Rotation paths and how fast each direction turns (degrees each step)
Each turn is a multiple of 5 degrees from 10 to 175, or 0.
Each row of a path follows its step; steps can be skipped.
Rotation 1:
step 0: 0.57	4.19	0.84	-1.46	-0.65	-1.82	0.60	-2.20	1.42	-4.11	-0.95	0.78	2.51	0.54	-0.86	-1.18	-2.69	-1.78	0.54	-1.05	1.64	-3.08	-0.31	0.05	1.47	2.71	1.71	2.46	-0.68	-3.45	1.25	1.55	0.40	3.27	-1.74	-1.99	0.98	-1.75	-2.46	0.64	0.49	3.89	-2.34	-1.72	-1.67	2.66	-2.09	2.05	-1.93	-2.01	-1.49	-1.38	-0.50	-0.93	0.41
step 1: 1.36	0.76	1.49	1.88	-0.64	0.67	0.18	-1.10	-0.24	-1.01	-3.08	0.45	1.70	-1.39	-0.33	-1.22	-4.97	-0.11	-1.04	0.80	0.72	-2.10	-1.07	-1.12	-2.69	5.60	3.14	3.94	-0.04	2.88	-0.67	2.14	-2.35	0.73	-3.09	0.22	0.33	-2.82	1.11	-0.29	1.71	3.37	1.74	-2.62	2.10	-0.46	1.31	0.88	-1.38	0.24	-1.65	1.05	-0.11	1.97	0.00
step 3: -1.10	4.56	-0.31	-1.21	-1.37	-3.34	3.30	-2.08	0.47	0.24	1.02	0.01	-1.56	0.99	5.32	-1.34	-4.74	0.54	2.05	-0.02	4.00	-0.86	0.05	1.26	-0.34	1.81	1.36	0.61	0.59	-0.79	-2.16	-0.13	-2.01	0.71	-2.55	0.52	-3.11	-0.99	-0.61	1.27	-0.43	0.42	-1.62	-2.76	2.63	-1.35	-1.41	1.25	0.19	-0.77	0.97	-1.24	3.24	0.27	1.60
step 4: 1.58	4.76	-1.19	1.83	2.37	-0.19	1.88	-1.90	1.30	1.11	0.61	1.25	-0.09	3.73	1.41	-0.79	0.06	0.67	1.42	-2.32	0.42	2.22	-1.42	1.51	-3.49	1.84	5.27	2.37	1.92	0.58	0.19	-0.05	-4.09	-0.07	-2.70	-2.18	0.54	1.26	-1.12	-2.31	1.46	3.30	1.05	-0.60	0.98	-0.61	-0.80	2.38	1.02	2.20	-0.77	0.08	1.57	-1.29	-1.25
step 7: 0.32	3.21	-0.25	2.55	0.24	0.68	-3.20	2.65	-0.57	-1.87	0.17	3.24	-3.13	1.89	-0.07	0.55	-2.04	-0.56	2.63	-0.34	2.86	1.73	0.39	2.95	-0.47	1.64	4.60	2.59	0.77	-3.67	2.56	1.20	0.36	0.26	-1.33	-1.06	1.84	-2.09	1.43	0.66	0.49	2.45	-0.59	-0.86	2.04	-0.27	-1.92	0.23	-2.70	0.51	1.85	-2.46	-1.29	-0.20	2.89
step 8: 2.24	0.48	-0.45	0.79	0.29	-1.46	2.21	0.19	-1.41	-1.42	2.60	1.49	1.96	-1.71	-1.71	2.86	-2.02	-0.77	0.41	-1.25	0.73	1.95	3.67	2.11	0.31	3.01	3.69	3.14	1.32	-0.16	3.20	3.36	0.19	0.90	1.44	-2.24	-1.99	0.34	-0.07	-0.21	0.69	3.64	-1.89	-4.17	0.23	1.14	2.01	-0.17	-2.74	-1.68	-0.89	0.04	1.83	1.73	2.19
step 11: -1.26	-0.02	1.26	-0.76	-0.99	-2.15	2.41	-1.40	2.07	-1.30	0.42	1.16	-0.19	-1.72	-2.33	-0.96	-1.33	-0.72	4.55	-0.39	1.13	-1.08	-0.72	0.00	-1.73	5.06	4.42	2.97	-0.15	2.32	-2.79	0.88	-3.71	-0.64	-1.80	0.85	-0.74	-1.76	1.01	0.11	0.68	1.44	-1.55	-2.58	1.65	2.72	-1.78	1.30	-3.21	1.92	-2.29	-1.10	0.52	2.26	-0.13
step 13: 2.17	1.62	2.88	0.16	-1.22	-2.24	1.89	-1.12	-1.52	1.55	1.49	2.79	-0.07	0.74	2.21	-3.07	-1.27	1.89	-1.61	2.00	3.56	0.21	1.97	0.94	-1.47	1.74	1.00	1.22	1.20	1.14	-0.61	0.66	-3.19	3.86	-2.73	-1.46	-3.09	-1.47	0.64	-2.04	-0.11	1.66	0.24	-0.66	3.60	-1.66	-3.74	2.87	1.25	-0.68	0.18	-1.64	1.80	-1.79	2.15
step 14: 0.03	4.66	0.36	4.67	2.91	-0.36	-0.19	-4.42	0.75	1.23	1.42	2.64	-0.58	0.37	0.52	1.61	1.01	1.36	3.29	-0.29	1.90	0.72	-0.24	0.17	-3.53	4.32	1.54	0.17	2.70	-0.22	-1.29	1.10	-2.25	0.26	0.80	0.48	-1.10	0.54	-0.22	-1.77	-1.98	2.18	-0.54	-0.29	1.46	-1.74	-0.84	2.89	-1.99	1.06	3.29	-0.89	1.53	-0.65	-0.27
step 16: 2.37	1.41	-3.54	-0.46	-1.06	-2.07	1.11	2.66	-0.07	1.94	0.28	2.25	2.96	2.03	-0.41	1.10	1.08	1.39	0.45	-0.76	1.21	0.86	1.87	0.82	-1.65	3.98	0.98	1.13	4.38	-5.15	1.66	1.29	0.48	1.15	-0.58	0.19	-0.63	0.25	0.08	0.61	-0.19	2.43	-1.39	-1.61	3.47	-0.43	-4.42	0.77	-1.68	1.14	-2.07	1.44	-0.38	-1.54	1.37
Speeds:
0.79	0.63	-0.89	-0.59	0.71	0.45	0.19	-0.28	0.54	-0.12	0.43	-0.22	0.91	-0.27	0.04	0.88	0.43	0.10	-0.48	0.29	0.11	-0.27	0.35	-1.46	-0.09	0.41	-0.21	-0.06	0.58	-0.81	0.58	-0.32	0.00	-0.49	0.16	-0.39	0.45	1.08	-0.76	-1.06	-0.73	0.79	-0.26	-0.14	-0.33	0.17	0.57	0.03	0.26	0.34	0.76	0.53	0.19	0.70	0.16 => 175
0.15	-0.29	0.24	1.05	-0.30	0.19	-0.96	-0.98	-0.11	0.01	0.13	0.66	-0.38	-1.05	0.24	0.92	0.46	-0.22	-0.12	0.01	0.27	-1.82	0.41	0.08	-0.45	0.22	-0.57	-0.12	-0.68	0.42	-0.80	-0.45	-0.22	-0.58	-0.13	0.04	0.17	0.33	0.10	0.03	0.03	-0.41	0.55	0.33	0.75	-0.07	-0.41	-0.45	-0.04	-0.41	1.20	0.54	0.11	-0.51	0.66 => 90
0.57	0.30	0.19	0.56	0.90	0.06	-0.24	0.09	0.31	-0.73	-0.54	-0.41	0.15	0.41	0.14	0.41	0.05	0.20	0.72	0.82	0.23	-0.55	-0.47	1.03	0.07	0.02	-0.59	0.30	0.37	-0.88	-0.29	0.85	1.03	-0.38	0.05	0.84	0.03	-0.98	-0.60	0.82	-0.60	-0.37	-0.74	-0.53	-0.33	-0.51	-0.21	0.17	0.64	-0.21	1.08	0.03	-0.09	0.35	-0.97 => 155
0.79	0.56	-0.31	-0.15	-0.72	0.13	-0.51	0.01	-0.23	-1.13	-0.40	-0.70	0.51	-0.80	0.32	-0.51	-0.58	0.77	0.28	-0.38	-0.05	0.65	0.69	-0.25	-0.31	-0.32	-0.30	0.40	-0.04	0.12	-0.88	0.36	-0.63	-0.85	-0.53	-0.68	0.24	0.21	0.89	0.10	-0.45	-0.37	-1.01	0.68	0.44	0.78	0.18	-0.14	-0.15	-1.04	-0.33	0.30	-0.48	0.13	-0.96 => 40
0.10	-0.41	-0.13	-0.94	-0.54	0.56	-0.52	0.58	0.67	-0.08	-0.26	0.06	-0.01	0.17	-0.55	0.10	0.13	-0.20	-0.45	-0.56	-0.23	-0.85	-1.28	-0.36	-0.49	0.31	-0.81	1.10	-0.11	-0.86	-0.70	0.79	-0.34	-0.11	0.14	1.12	0.48	-0.65	-0.17	-0.48	-0.05	0.12	-0.35	0.45	0.48	0.14	-0.07	-0.01	-0.80	0.74	-1.07	0.24	-0.59	-0.17	0.70 => 70
Rotation 2:
step 0: 0.16	-0.61	-2.35	-2.13	2.65	-0.33	1.39	-0.78	0.13	1.01	1.95	3.32	1.33	1.07	2.22	-1.86	-0.03	1.13	-2.18	-0.66	-1.03	-2.39	-1.93	0.88	-0.16	-3.26	-3.49	-1.60	-2.58	-1.10	1.99	0.99	-0.56	-2.20	-2.34	1.11	2.48	1.14	0.89	-3.04	2.01	2.74	1.32	3.28	0.66	0.53	0.17	2.51	-0.62	-1.08	1.27	1.02	3.44	-1.27	-0.37
step 2: -1.07	-2.16	-1.49	-2.43	-2.01	-1.12	-0.96	-2.43	2.47	0.66	0.90	1.97	-3.76	-0.61	-1.61	2.89	5.69	-1.83	0.19	-2.30	0.49	0.27	-0.79	-0.61	-1.81	-2.91	0.79	-1.53	0.75	-1.55	2.02	1.18	-2.18	2.46	1.91	-0.84	-0.07	-1.87	-0.12	-1.69	-1.37	1.61	0.46	0.08	1.03	-2.09	2.52	2.72	-0.83	-0.74	-2.47	-0.85	-1.18	-1.12	0.14
step 3: -0.70	-1.54	0.97	0.76	0.97	-1.13	2.68	-1.55	2.00	0.07	-1.69	-1.95	2.07	-5.72	2.47	-2.02	1.74	0.40	-1.99	2.47	-0.17	-0.74	1.17	-1.63	-0.47	-1.27	-0.36	3.76	-2.80	1.64	-3.96	0.30	-1.62	-2.14	0.63	1.73	2.03	0.10	-1.78	1.15	0.68	1.59	-1.49	-0.68	2.35	-0.05	-1.92	0.52	1.39	0.15	-3.08	2.63	0.29	0.30	-0.22
step 5: -2.03	-0.81	-3.00	-0.83	2.64	-4.28	-0.87	0.51	-1.93	-1.19	0.73	1.54	0.69	1.88	-2.61	-3.56	0.45	-0.43	0.38	1.14	-1.01	-0.30	-2.44	-1.13	-0.58	-0.55	-3.83	0.04	-2.07	0.10	0.53	-0.26	-3.12	0.35	4.01	3.53	0.48	-0.52	2.09	-0.62	-2.03	1.41	0.48	-0.67	-0.43	2.57	-0.76	-0.26	1.10	2.70	0.16	1.64	-2.15	-3.17	0.66
step 6: 1.51	-2.03	3.98	0.31	-1.04	-2.92	1.04	1.46	0.43	-0.78	0.86	-1.69	1.21	1.37	3.56	2.23	-1.13	1.11	-2.17	0.91	2.81	1.46	1.63	-0.11	-3.20	2.55	2.00	-0.53	-1.27	-2.68	0.08	-0.53	-4.92	-1.22	0.36	-0.50	0.60	-1.90	1.12	0.11	0.25	1.84	1.76	1.00	-0.55	0.91	1.95	0.56	-3.10	-1.42	-0.25	-0.17	1.80	0.90	-3.50
step 7: -2.31	-4.00	-1.43	2.36	1.95	-0.76	-0.63	-2.05	2.58	0.36	0.63	2.57	1.64	-1.30	-0.22	0.43	2.35	1.46	3.07	0.67	-1.38	-0.01	-1.40	2.35	1.20	-2.11	1.56	3.22	2.45	-2.04	-2.12	0.97	-0.08	-0.29	0.19	-2.55	-0.28	0.44	0.80	0.32	-1.26	-2.53	1.66	3.72	-0.42	1.24	3.99	-0.60	-0.42	0.00	-1.19	0.04	-1.98	-2.79	1.75
step 9: -1.92	2.07	-1.32	-1.89	0.07	2.75	-0.13	0.80	3.37	-0.03	-0.23	-5.35	-1.52	0.03	-0.03	-2.67	-1.14	1.03	-0.13	0.36	0.03	-1.17	0.90	1.46	-3.86	-0.91	-2.68	0.60	1.25	-3.13	1.70	1.79	-0.44	-2.31	-0.98	-0.74	0.36	-1.15	3.47	3.65	0.47	-0.16	2.59	0.02	0.68	1.85	0.66	0.86	0.35	-0.57	-3.50	-1.21	0.44	-2.52	0.57
step 10: -0.86	0.44	0.61	-0.24	-0.28	-5.35	0.70	1.57	-0.90	-0.02	4.81	2.68	3.82	-1.23	-1.12	-3.83	-4.45	-2.97	-0.89	1.05	-1.68	0.94	-0.40	0.93	3.18	-0.32	0.13	-0.52	0.09	-1.32	-2.92	0.17	0.39	-1.72	0.47	-1.45	-2.71	0.81	0.61	-1.30	1.02	0.37	0.87	-0.57	-0.97	0.42	-1.12	0.48	0.78	0.38	-1.25	-1.98	1.56	-0.99	-1.18
step 12: -1.01	-4.55	0.25	-2.42	-2.17	1.53	-1.69	-0.72	1.29	-0.35	3.49	0.83	0.48	-0.55	-3.30	-2.02	-1.49	0.51	-0.55	-0.46	4.43	-0.35	3.20	0.40	2.16	-0.87	-1.03	3.42	-0.01	0.84	-2.95	1.56	-1.81	1.37	-0.31	-1.22	1.68	-0.02	3.64	-1.03	1.36	1.12	-0.71	0.32	-0.09	-0.74	2.89	0.21	-2.51	-1.17	-0.53	2.10	-1.88	0.78	1.75
step 15: 1.08	3.07	-1.47	1.11	-4.69	-1.69	-1.58	2.34	-0.04	-1.28	3.37	-0.65	-0.99	-1.68	-0.64	-2.80	-1.26	-3.15	0.33	-0.05	2.66	-1.79	-2.12	-1.25	0.44	1.37	-1.66	2.27	-2.89	-0.20	2.04	1.08	-4.20	-0.17	-0.27	-1.46	-2.52	-1.84	-2.47	1.11	1.61	1.62	0.19	0.19	2.50	1.02	-0.49	-2.48	1.44	1.21	1.46	-0.92	-0.40	1.22	-0.60
Speeds:
-0.34	-0.31	-0.76	-0.71	-0.46	0.39	1.27	0.11	0.41	0.78	0.02	-0.08	0.25	0.96	0.16	0.68	-0.70	0.52	0.56	0.26	0.23	-0.50	0.52	-0.30	0.48	-0.58	-1.13	-0.10	-0.32	0.64	0.13	-0.27	-0.08	-0.63	-0.55	0.68	0.23	0.06	0.84	0.20	-0.11	-0.53	-0.12	-0.74	0.52	-0.02	0.20	-0.14	0.25	-0.20	1.45	-0.35	-0.46	0.08	0.99 => 90
-0.09	0.30	-0.11	0.23	0.57	0.22	0.77	-0.19	-0.36	-0.84	0.47	-0.59	0.53	0.22	-0.43	1.25	0.59	0.00	0.62	-0.20	-0.23	-0.11	0.97	-0.22	1.11	0.02	0.54	0.37	-0.82	-0.71	0.94	-0.01	-0.21	0.31	-0.39	-0.12	0.01	-0.62	-0.24	-0.25	1.18	-0.17	0.87	0.39	-0.20	-0.87	0.32	0.00	0.24	-0.02	-0.32	1.18	-0.13	-0.76	0.31 => 60
-0.30	0.59	-0.98	1.05	0.87	0.22	-0.18	0.31	0.50	-0.11	0.19	-0.72	-0.33	-0.12	0.53	-0.14	0.29	0.49	0.19	0.39	0.05	-1.14	-0.24	0.32	-0.28	0.52	-0.52	0.64	-0.18	0.01	0.34	0.65	-0.66	0.05	1.10	0.63	-0.89	0.23	-0.95	0.87	-0.64	-0.88	-0.61	0.91	0.03	0.07	-0.01	-0.40	0.63	-0.54	0.00	0.03	-0.05	-0.10	0.66 => 175
0.05	1.03	-0.59	-0.88	0.63	-0.60	-0.93	0.06	-0.57	-0.39	-0.66	-0.24	0.23	0.22	-0.03	-0.39	-0.09	0.91	0.14	-0.25	0.01	-0.24	0.17	-0.06	0.57	0.42	-0.70	0.30	1.45	-0.07	0.41	0.05	0.12	-0.52	-0.15	0.20	0.68	0.61	0.23	0.31	-0.19	0.54	0.54	-0.02	-0.23	-0.36	-0.71	0.72	-1.24	-0.23	-0.05	1.04	0.38	0.56	0.90 => 85
0.27	0.03	0.04	-0.41	-0.45	-0.67	0.19	-0.32	-0.50	-0.26	1.08	-0.38	0.98	-0.25	0.13	-0.70	-0.18	0.40	0.21	0.72	0.88	0.02	-0.58	-0.51	0.30	0.37	0.46	0.19	-0.64	0.48	-0.54	-0.30	-0.03	-0.48	0.33	-0.25	0.23	0.13	-0.08	-0.50	-0.59	-0.63	0.09	-0.37	0.17	-1.13	-1.41	-1.49	0.21	-0.56	-0.29	0.59	-0.53	0.48	-0.46 => 155
-0.22	-0.17	0.70	-0.47	-0.87	0.28	-0.50	0.37	-1.13	0.26	0.26	-0.61	-1.95	-0.08	-0.42	-1.02	0.11	0.49	0.59	-0.47	0.34	-0.08	0.06	-0.10	-0.42	-0.09	0.02	-0.15	-0.73	-0.07	0.32	-0.13	-1.18	0.62	0.24	0.33	-0.19	-1.17	0.44	0.13	-0.32	0.10	-0.08	-0.42	-0.17	-0.30	-0.14	0.43	0.01	0.44	0.01	0.65	-0.66	-0.02	0.81 => 110
